One vector is turned by the same rotation once a tick. Each row is the vector after some number of ticks, and that number follows the row.
The counts run from 0 to 863.
[ 17   3  10 -18  24 -21 -15 -10  -4   9  12  -4 -19   5 -12   7  34  17
   7  22   1  -7  -7  32  20 -17  27   8  11  22 -36   7  25]	779
[  1 -36   2 -13  18 -10   0  -1  -2  -1  13 -24 -10  24  -5   8  37  10
  16  14   3 -32  -9  15  -9   3  17  22  -4  26 -33  17   3]	285
[-14  -7 -14   5  -1  18 -21  22 -19   1  -7 -22  11  -5   0 -11  43 -16
  10 -13   0 -14   9 -24  -4 -25  28 -17 -10 -13 -13  19  10]	56
[ 11  -9   0  -4   6 -14 -17  22  -7  12  -1 -38 -42   5   3  15   2  14
   7  20  27  -8  22  -9   0  -3  26 -17  -9 -24 -28  22  -1]	79
[ -8   0  -7 -20   7  -3 -30  -8 -30  39  -8   0  -2  -6   2  -8  18   0
  25  13   7 -13   0 -13 -13  12  21  -6 -43  12  -9   9  12]	24
[  7   1 -12 -10 -11  -7 -10  10 -32  26  -4 -19 -23   4  -3 -11  -8   7
  -8  30  15   0  -2  21  27 -33  12  -7  -2 -25 -24  13  39]	184
[-22 -19   8 -20  26  -2   2   0  -9   1  19 -20   0  13 -17  17  47   7
  15  18  18 -22  -6  -6 -12  -9  24  12 -31  -3 -19  13   3]	268
[-22 -27   3  38   2 -12   0   9   2 -13   2 -31   4  17   7   2  18 -33
 -11  -4  37  -9   2 -14   2  -8  10  11   4 -16 -32 -13   1]	85
[ -5  -1   2  18 -13 -27 -14   6 -22  27  -8 -31 -23  21  10 -19 -36  12
  -2  15   7 -10 -14   5  18 -26   0 -10   2  10 -25  -4  21]	604
[-15 -16  21 -14  19   1 -18  -2 -11   7  -9 -34 -19  27  -8  -5  29  13
  19  14   2 -30   2  -2 -30   9  11  -8 -14   9 -30   7 -19]	713
[-31 -13  14  18   9  -9 -19 -13 -27 -15  14 -13   3  44   2  -5 -11   0
 -11  26  31  -3 -12  13  20   4   0  -3   7 -25 -25  -3  28]	134
[-17 -28   0   1  20   5 -26  -1 -16   9   0 -25 -26  31  -5 -14   4   6
   2  27  13 -25   0   6 -16  18  11  -2  -8 -30 -28  14 -13]	306
[ -3 -35   7  26  -9 -21  -8  -5  -9   2 -12 -20 -19  36  14  -3 -14   6
   4  10  10 -16   0  13   2  23  11  -1   4  24 -44   5  21]	109
[  6 -26   6   3  36 -25 -22 -13  10  -3   8 -14 -10   0   0  12  28  -5
  14  15  18 -16  -3   6  -5  21  21  22 -12  22 -33   4   1]	91
[ -6  -3  -4  -2  13 -19  -7   7  -8   7   6 -29   7   1  -3  21 -12   0
  -1  11  43   3  -5 -26  25 -30  16   4 -29 -20 -10   8  30]	863
[ -3 -19  -6 -17  22 -21  -1  -1 -14  11  27 -12  21   3  -7  16  29   2
  16  20  21 -16 -21  -7   3  -8  23  32 -34  15 -19  13  22]	666
[ 13 -21 -28 -10  12  -1 -25  15  -3  21  -1  -3  -7 -15  -6   7  44  -6
  18  10   2  -8  15  -4  -1  11  35  -5 -15   8 -35  23  -9]	275
[ 19 -17  -2  -4   7 -15  -5 -13   5  -9 -21 -11  16   5  11  17  29 -21
   8  14  19  -9  24  11  13   3  20  19 -18  17 -38   2  39]	699
[-20  11   1 -13  -2   3  -2   9 -24   6  -3 -12  42  13  -1  -9  42  -7
   8  -7  -7  -6 -13  -3  20 -35   9  -5 -10  24 -26   0  24]	844
[-10   6 -14  -3   1   5 -24   9 -27  14  -8  -9   8 -10  -4   9  25  -7
   7  -1  19  -5  16 -31   0 -17  27 -24 -41 -19  -8  12  16]	250
[-29  -6   3   4  15  -1 -19  13 -24  12  30  -9 -29  21  -8 -16  28  19
  11  19   6 -14 -21   6  -1   1  20 -10  13 -11 -21   6 -16]	558
[-12  -1 -21  -6   9  -7  -9  -5 -14  22   9   8  18  -8 -12   9  47  -5
  16   7  11  -2   1 -16   3 -20  32   2 -43  18 -11  23  28]	657
[-25  -9  15  28  17 -25   0 -13 -14   2  26 -19 -16  27  -8  -6  22  17
   0   1  15 -17 -35   3  -5  -9  14  10  16  25 -23  -8   0]	772
[-11 -23  -5 -26   0  10  -4  21 -31  -1  -2 -37 -14  14   8 -13  38  -9
  12  17   2 -32   8  12  -2  -6   8  11 -15 -21 -17  12  11]	688
[ -5   0   8  21  23  -7 -27 -36  -4 -11  -1  10  25  20  -5  -1  34 -27
 -12  14  19   1  -1   9  18   3  19   2  -5   0 -40 -14  25]	124
[  4   3   4   0  20 -21 -25  20   0  10  -4 -21  26  -5   6   6  20   4
  21 -25   0   1 -13 -31   7 -15  18  -9 -13  44 -28   2   7]	245
[  4  -3   7   8  -3 -27  -2  -1 -13   3  22  -1   1  24  -1  19   5  12
 -10  23  26  15 -11  20  38  -7  24   2  14   4 -37   0  32]	360
[-13   4  25  16   1 -11 -14  -1  -5 -23 -12 -16   5  33   4  10  37  12
   6 -18   3  -7   2  -9   6  -8  23 -27  15  25 -41  -8  10]	739
[ -2  -4   6  18   9 -22 -47   8 -10   1 -17 -14 -11  12  15   4  -7 -20
  -2   1  23  19  14   4  14  24  17 -23   7 -18 -38 -16   4]	321
[-25  -2  11   9  20   3 -28 -12 -10   4 -11  -7  -6  16  -9 -13  48 -18
   2   0   5 -13   7  -7 -18   9  13 -15  -5  -3 -37  -9 -23]	316
[-19   5  -2   1   5  -2 -20  -9  -9  30 -11  -2  28   6  -4 -10  34  -3
  15 -17 -12 -12  -9 -27  -9 -24  13 -13 -31  37 -26  -2   2]	228
[-20 -23  -9   7   9  23 -25   1 -21   2  -8 -19 -11  20  -3 -36  36 -12
   3   7  -9 -30   5  10 -12   8   6  -6  -1 -14 -27   9  -9]	307
[ 11   7   0  15  11 -38 -20   5   5  15  13  -4  -1   1  -3  17  -1  -3
  -8  14  24  27 -13   8  40 -18  27  -7  17  -4 -39 -12  13]	166
[-16  -2   9 -11   3 -11   2 -26 -28  11  -4 -15  17  24  -4 -17  13   3
  10  13  -1 -25 -17   9   9 -30   0  20 -29  23 -12   6  43]	415
[  5  -9 -16   3  13  -8 -32  36 -11   1  -9 -37  -9 -24  20   0  14 -15
   8  -5  21   0  15 -20   4 -10  22 -14 -11 -27 -15   7   7]	476
